Rotation paths and how fast each direction turns (deg/step):
Each turn is a multiple of 5 degrees from 10 to 175, or 0.
Each row of a path follows its step; steps can be skipped.
path 1
step 0: [ -7.0  -2.4  41.3  -5.0 -18.9  -8.2   4.2   6.2  -6.3 -24.5  16.1  17.9
 -12.7  -9.4  -4.5  12.0  -7.5 -26.2  30.3   2.0 -13.9   3.9  -8.3 -32.2
 -36.9 -22.5  23.3 -27.4 -19.9  10.8   7.2  31.4   0.7  23.6  18.2   3.7
   6.5  24.7]
step 1: [-15.8  -1.8 -51.8  -0.6  17.0   6.5 -16.1  -4.9  12.1   0.6   1.2  31.6
  26.7   4.4  16.1   1.9 -29.9 -19.0 -28.4  -5.3   2.0  19.8   1.7   4.9
 -32.7 -20.5  -5.5  10.9  10.2 -41.5   7.3   0.9  11.8 -19.9   0.1  25.3
  13.8   7.6]
step 2: [-11.2  28.0  16.1  27.4 -25.0 -12.0 -24.5  29.3 -22.1  12.5  -2.3  17.2
 -11.5  -3.0 -16.1 -13.3  25.5 -18.5  33.0 -18.3   3.5  15.3  11.7 -15.8
  13.0  -3.7 -24.9  24.1  16.9  21.8  19.0 -13.6   9.5 -17.7 -17.5  10.3
 -16.4  24.5]
step 3: [ 13.7   1.3  -1.7  14.1   1.1  26.1   5.6  35.0  -1.7 -19.6 -21.4   7.9
  -8.3  24.6  -4.5  10.6 -18.2   8.2  -9.3  11.0 -18.1   9.2  19.2 -50.6
 -27.5 -15.1  30.8  -7.9 -11.9  10.6 -27.6 -11.7 -11.8 -13.6  23.3   0.5
  25.4 -20.1]
step 4: [ -9.7  11.4 -18.2 -17.3  38.5  16.0  24.3   2.9  16.2  10.9   7.5  15.8
 -10.0  -6.1  12.9  21.0   5.2  -8.0   0.9   4.9  11.8  12.2 -18.6 -21.4
 -24.0 -12.8 -58.6  26.4  -0.6   4.0  17.2   2.9  29.0  10.9  16.4  -6.3
 -27.1  12.5]
step 5: [-20.3  28.5   8.8 -16.7  -0.8   6.2  -2.6 -16.0   1.3   4.7   2.2 -21.4
 -18.5  -6.1  -6.8   4.7  -5.0 -20.3   5.0  -3.5  12.5  15.4  53.4  -2.7
   3.7 -17.6  18.7   9.0  33.1  16.6 -40.1   9.4 -10.9 -34.6  -9.3  15.3
  -2.4  29.6]
step 6: [ 33.8 -26.0 -24.2  26.8  -4.5  -0.3  -9.3   9.3  16.1  14.0 -28.7  14.0
   1.8   3.1 -17.6  -8.4  21.6   5.8  -0.4  -6.2   4.6   9.2  32.9 -17.6
   7.9 -21.3  -2.8  23.9  11.6   7.8  -9.1  22.7  21.7  36.4  39.3 -12.1
  16.2 -24.4]
step 7: [ 13.2  16.9  -9.2 -16.9  -6.4  -2.6  23.2   0.6  -1.0 -10.8  11.8   6.8
 -11.0 -19.5  15.0  43.6  -9.9  24.0 -15.4  -7.5  30.1   6.7   8.7  -4.5
 -11.5   5.6  -5.2  34.3  -3.3  32.0  31.0 -24.7 -31.0 -12.5  -5.6 -35.4
  -2.0  11.1]
step 8: [ 18.7   8.9  31.8  22.7  27.1  -1.5  13.5 -15.2   0.0 -21.6 -19.4   4.4
  -0.7 -20.2  18.7  22.8 -14.2 -22.3   7.6   5.7 -17.2  23.6  -8.6  13.4
  10.9  -0.9  -0.2   1.8  28.1  17.4 -41.0  47.8 -10.7  13.3   8.3  14.3
  -7.2   5.3]
step 9: [  3.3 -41.7  -1.5 -18.6  -7.4 -32.6 -19.8 -39.3  21.5  -5.7  17.2  21.8
  30.3  16.0 -30.5   5.6   3.6   4.3 -36.8   3.6  10.8   4.5  10.6  -9.9
  -6.5 -26.3 -12.6  26.6   0.5  20.6  -5.6  -8.8   7.9  12.9  -7.6   6.6
  19.1  15.1]
step 10: [-23.7  16.7   5.2  43.1 -31.0 -10.9  19.4  -6.2  12.9   0.5  -7.0  28.4
  -0.2 -54.7   0.2  -0.9  -4.9  -9.5  24.6  -9.5  13.2  14.6   2.5  10.5
   4.4  15.3  -3.0  16.0  -8.2 -11.4  -4.5 -11.7 -17.7  -6.4   4.6 -35.1
  30.0   7.1]
Directions:
[  2.0  -6.3  -4.3  -7.1  -2.1   1.7   6.3   0.1   0.8  -3.5   1.3   0.0
   5.1  16.2  -1.7   5.2  -0.7   6.3   2.7  -3.2   6.7   6.0  -0.1   1.2
  -4.9  -2.7   3.8  -5.2   9.5  -7.2  -6.5   1.6  -7.9 -16.4 -11.9 -10.3
   5.9  -0.3]  170
[-11.6   3.0   1.5   2.3  -1.8   4.8   7.2   2.5  -2.8   5.9  -1.5  -5.1
   9.1  -6.4  11.5   9.3   6.7   5.9  -0.8   6.4   1.3   2.6   0.8   8.3
 -21.2  -0.8   3.4  -0.4   1.1   1.8   8.1   1.9   3.5   6.1  -0.2  -3.6
   5.7  -5.1]  110
[  4.1   3.5   1.6  14.9  -5.2  -4.7   3.8   5.7   2.0  -3.1  -3.2   0.3
   2.5   4.1   1.6  -4.0  -3.4   6.6   4.7  -1.5   3.2 -11.8  10.5 -13.0
  -2.1   9.3  -5.7  -4.4  -1.2   3.1   7.5  -5.8 -10.0   1.6   3.0 -11.9
   0.5  -9.2]  95
[  2.1  -7.3   7.8   5.7   0.3  -3.8   1.3   4.8  11.1   2.5  -9.2  -7.6
   3.3   4.8   3.2   0.6  -4.8  -4.1  -0.4 -10.4   7.2   6.4   1.5   2.0
  -2.0  -8.3   7.4 -11.8 -11.8   7.8  -3.6   6.5   0.7  -3.9   6.6  10.2
  -3.7  -7.2]  135
[  3.3   4.1   6.8   1.8   0.7  -2.1   6.1   1.8   5.8  -1.2  -4.1  -2.6
 -10.4  -5.4   7.5  -3.2   2.8   0.4 -14.0  -9.6   0.4  -1.0  -2.3   4.8
  -6.9  -2.1  -9.2   2.1   7.0 -17.7   4.5  -0.4 -12.0  -3.9   1.5   5.2
  -7.7   4.7]  115
[-14.1   0.8  -1.2   8.7  -0.5   0.4  -3.9   4.3  -3.0   6.4  -3.3  -8.5
   2.1   7.9  -4.3   5.8  -7.4   0.1   3.9   3.8  -2.7   0.6  -1.8   7.1
   5.7   8.7  -2.7   4.4  12.7   7.7  -0.3   7.8 -12.5  -0.8  -0.5   7.0
 -12.4   4.8]  120
[-16.2   6.3   5.1   9.3   5.7  -0.3   1.8   2.8   1.4   6.8  -4.8   7.7
  -2.3   8.2  -4.5  -9.1   3.9   1.3  -1.6   8.3  -4.2   4.9  -7.5  -7.3
  -4.6  -2.8  -2.8   1.7 -10.5  -4.8  -7.8 -11.2   3.4  -9.8  -4.9   1.7
  -1.8  -1.7]  40
